The rows of Z fall into a few groups, and each row is roughly a mix of its group's hidden directions.
Z (110 x 11):
[[-19  -3 -32  39  21 -24 -41   3 -17  21   9]
 [-11  -1  -1 -29 -11 -36 -30  43   8 -25 -22]
 [ 24 -57  28  11   2  28  -4 -15 -17  -9  18]
 [ -5 -35   7   7  13   5 -15 -30  47   8  38]
 [-15 -35  26 -11 -32  -5 -40  22  -5 -10 -30]
 [  6  46  28 -33  -6  30 -10 -15  -8 -31   0]
 [  3  22  13  -7  34  36  40  20  19  -1  28]
 [ 20 -39   9  17  47  -2  24 -13 -14  12  28]
 [-47 -36  -5  13  38 -24   4 -23 -13   3   1]
 [-44  31  10  30  26   7  12 -34 -18  -7  -8]
 [-25  29  23  -1  38  43 -22   9  13  20  -3]
 [  4  26 -25 -34  24 -17 -19 -50  -3 -14  -1]
 [-12 -25  14 -46 -27 -23 -17  10 -21 -33 -10]
 [ 22   3 -23  24  -3 -34 -37  37  -5   4 -29]
 [ 10  20   6   9  66 -27  -8   0  16 -13 -11]
 [ 27  65  15   1  -7  15 -13  22  11   8   1]
 [ 18  -5 -49  -8 -35 -12  40  -6 -11  -6  19]
 [  2 -31 -13  32 -25  -9 -26  33  17  -6 -38]
 [ 20   7 -27  50  16  11  12 -13 -15  43   0]
 [  0  21   9  18  38  19 -18  11  56  -9 -11]
 [-10  49   8  -2 -20 -33 -24   8   3 -40 -12]
 [-27   6 -16 -23 -29  29  14 -15   2 -20  48]
 [ 33 -13  29 -13 -14  25  22  38  36  12   2]
 [  1 -12   3 -42  27  40  -2 -32  29   9 -11]
 [ 15 -23 -15   2  40 -28  44 -18 -22 -14 -12]
 [ 17 -16  -3  25 -14  31  33  32 -20  39  -4]
 [ -7  31  57 -26   0   6   0  10 -30  15 -14]
 [  2 -34  41  33 -10 -32  -5   1 -36  -1   1]
 [-36  29  30 -45   1   8  18  10  10 -12  23]
 [-22 -11  57  24  15  30  -2 -10  16  20  -9]
 [  9 -43 -12  23 -23  43   9 -10  30  -9 -16]
 [-22 -13  37 -54  18  -8 -17  23  -9  -4 -10]
 [ -1  -4  -2 -48  28  -9 -10  -2   5 -55  -5]
 [-13 -18   5  16 -20   9 -42  -4 -13 -19  53]
 [ 10  61  -3  -7 -16 -33 -28  14  -3  11 -11]
 [ -3 -32 -21  32   4 -23  28   4 -44  13 -21]
 [ -2  18 -22 -12   1  -6 -48 -32 -22  13  38]
 [ 17 -32  42 -42   5  17 -24   5  13 -19   8]
 [-13  -7 -11 -10  23  38 -18  15  49  32  -6]
 [ -6   5   5  39  10 -24   0 -14 -55   7 -29]
 [-10  23   5 -38  11 -29  27 -13 -40  -3  29]
 [  7  49 -15  -1 -13  -3 -40   3 -23  27  26]
 [-23 -17  45  -4 -19 -39 -17   1  -1  26  27]
 [ 25  23  -8  -1 -14 -25   6  47 -21  37 -16]
 [ -3 -20  32 -26 -16 -36  10 -19  -4   2  47]
 [ -4   8  -2 -29  57  -2  27 -22 -28 -14   7]
 [ 30  19 -15 -40   9 -20  45  -2  27  -3   3]
 [  1  37 -25  18  -6  23  26  -8  -7  40  32]
 [-34  -3   3 -54 -33   3  -9 -17  26  -2   9]
 [ -3  21  48 -25 -11  10 -48   0  10 -13 -13]
 [ 10   5  47 -12 -43 -31  18  11 -15   2  21]
 [ 18 -30 -49 -20 -18 -18   9  10  -4 -35 -17]
 [-49 -11  12   1   9 -15   3  41 -11   6 -39]
 [ 18   6  44 -10 -19  18  36   8 -38  22  -6]
 [  3 -13 -45 -36  10 -13 -10  27 -12 -30 -26]
 [  7 -32  15  50 -34  10  13 -22 -15  11 -18]
 [ 30  29 -11  -5 -59  -7  -4  -8  -4  29   2]
 [  9   8  -8 -23  11 -23   7 -57 -38 -14   2]
 [ 22 -29 -26   6  41  12  31  29   5 -19  17]
 [  0 -32 -24  36   6 -25  16  39 -11  19 -23]
 [ 11  29 -13   4  49   7  25 -13  39 -19  12]
 [-27  40   7  -8 -12  28  -3   9 -21  43  24]
 [  7 -27  -1  53  -9 -11  -3  46  -7   9  18]
 [ -3  41   1  14 -18  24 -39   3  -9  38  22]
 [-28  28  17 -22 -17 -18  14 -14   8 -49 -23]
 [-46  38 -10  18 -35 -18  -4  23  -7 -13   6]
 [ 12   5 -17  16   0  -4  51 -17 -50  15   2]
 [ 21  -7 -16  59 -16   4  19  -7  12  35  -1]
 [-46  -3 -29  -8 -10  11  13 -26  -7 -31  35]
 [ 13  -7  15  18   5   5  17  20 -17  58 -34]
 [  6 -31  19   4 -20   3  19 -46   2  35  31]
 [-17  -1   3 -10   8  32  41 -41  13  -4  37]
 [ 37  16 -24  44   0   4  28  26   8  22  12]
 [ 18 -21  26 -13  19 -20  34   6  12  46 -23]
 [ 39  13  28 -24  35  18 -14  35   8 -15  11]
 [  2 -11 -42 -46   0  -6  32   2 -14 -34   3]
 [  2 -17  12   4 -34  -3  22  24   7 -36  49]
 [ 38  25  -1 -16  12   4 -50 -21   4 -30  -5]
 [  8 -18   5 -11 -18 -30  52 -28 -22 -11  21]
 [-21  50 -30   0 -21  -6 -22   7  -2 -23 -32]
 [-21 -36   4 -12  11  40  33   7  40  -4  -4]
 [ 34  14 -43  19  19  21 -37 -10 -23  -1   2]
 [-18  36  25  15  13  28 -11  13  48  14   9]
 [ -9 -23  10  33 -13  30  57   7  -7   6 -10]
 [ 36  -5 -17  47 -16 -45 -12   0   0  12  -7]
 [-12  48 -37 -15  -1  16  -2  27 -15  30  16]
 [  1 -35  32  14   2  28 -12  31  41 -18 -10]
 [ -7 -57  23   7   9 -13   1   3 -10 -12 -44]
 [ 27   6  11   8   9 -40  34   1 -25  12 -42]
 [-46  -1  30 -21  27   6  23  31  -7  13 -21]
 [-22  23  30 -20  48   2  -1  11  35 -22  -4]
 [ 22  -7  -4 -33  28 -23 -41  25  26   6  21]
 [  6 -11  49 -11  17  -6  -1  39   9  41   6]
 [ 34   3 -40 -11 -25   7 -16  22  41 -16   8]
 [ 11  -7  23   9   8  50 -25  11  10  15 -44]
 [ -2 -34 -10 -38 -48  11 -12  -3 -16 -29  -2]
 [  6  20  27  43  11  22  -2 -29  12  35  22]
 [ -4   8  36 -45  -3  24 -27  13  30 -23   2]
 [ 36  -9  -3  11  -3  47  17 -12 -37 -21 -21]
 [ 10  36 -22  15  -9  47 -21  -9  22  18  26]
 [  1 -16  18  10   0 -38  54  -1 -22   4 -28]
 [-12 -14  50 -13 -26 -10  41  18   7  21 -10]
 [ -1  18  18 -59  21  15  -2  11  24  -7  29]
 [-11 -10  49  31 -17   2 -31 -11 -11   5 -35]
 [-27  23 -42  13   6 -41  27   2  -5 -27  -2]
 [-35  17  29  13 -41   4  -1  21   9  25 -33]
 [ 10 -10  56  -6 -26   4 -18  20 -20  10 -33]
 [-16  12 -47  19  13   8 -25 -15  -7 -47   5]
 [ 12  -1 -10  35 -26  -8  27  42 -28  24  18]
 [  1 -13  23 -34  -7  46  17 -42 -16  -6  -5]]
Here is one row of each group, with its name. Which group are the others in?
[-16  40  -1 -21  21 -25  47   6  -1   4  27]
H
[ 30   3 -10  -5  14  41   3   3  25 -48 -24]
E
[  2  19 -18  -4  59   1  25  34   1  -6  18]
X

[ 20   4  -1 -51 -22  24 -14  -6  30 -26  22]
X
[  6  43   0  37   6 -18  14   0  -2  45  23]
H
[ -7 -24  30 -41 -15  -5  11 -23   2 -46  12]
H
[-23 -25   6  -2  11 -48  33   3  29 -25  13]
E
[ 17 -18   0 -34  37  17   3 -11  46  25  -9]
E
[ -2 -27  37   9  49 -23  -8  -8 -11 -10 -32]
H
[ 11   9  15   8 -24   7  49  46  11   3 -25]
E
[  1 -30   3  29  38  39  24 -16  16   7 -23]
H
[ 10  -8 -30 -30  18   5  52  -1  31  10  18]
E
[ 15 -34  44   0  -1 -23 -21 -17  -2 -41  13]
E
[ 25  20 -15  59   7   0   2  -7  22  32   6]
H
